A =
[[ -8 -14  27  31  -4 -23  40  -1  14  42 -53 -37 -21   6 -29  50]
 [  0  55 -17  39  25   8  22 -40  33 -33 -10  -5  21  19  26 -17]
 [-37  21 -38 -32 -19  -4 -49 -12  12  30   5 -47 -49  26  16  29]
 [-44 -37  14  45 -56  37   7 -56  22   0  43 -40  15  24 -43  32]
 [ 41 -29 -36 -36  53 -12  15  45 -15  15  42 -28 -47 -51  -5 -49]
 [ 19 -17 -44  28   9   3  -8  -7 -36   8 -50  39  33  47 -45   7]
 [-34  50  52 -14 -48  23  44  14  35  -9 -29   0  11 -52 -28 -13]
 [ 54   2 -30 -56  48  23  -7   5  15  -2  46  24  31  43  18 -22]]
Counting starts at 0.
The entry in row 1 and column 0: 0
The entry just right of 48 -> 23
Report the entry at row 0, column 0.
A: -8
Report the entry directly above -43.
A: 16
The bottom entry of the column that holds the largest entry is 2
The entry just right of -19 is -4
The entry in row 0 and column 1 is -14
Report the entry directly above 41.
A: -44
The entry just right of -53: -37
The top-right entry is 50
Report the entry in row 2 and column 0.
A: -37
Report the entry at row 0, column 2.
A: 27
The entry just left of -45: 47
Report the entry directly above 46.
A: -29
Report the maximum.
A: 55
The bottom-left entry: 54
The entry directly below -19: -56
Report the bottom-right entry.
A: -22
The entry directly above 32 -> 29
Report the entry directly below the largest entry.
A: 21

[ 0.6  0.0 -1.1  1.0 -1.9  1.1 -0.2 -0.3 -0.8 -0.2]
Give the first entry.
0.6
Give the 2nd entry from the left.
0.0
Give the 3rd entry from the left.
-1.1
The maximum: 1.1
The last entry is -0.2
Give the 3rd smallest entry.
-0.8
Give the entry just left of the smallest entry.
1.0
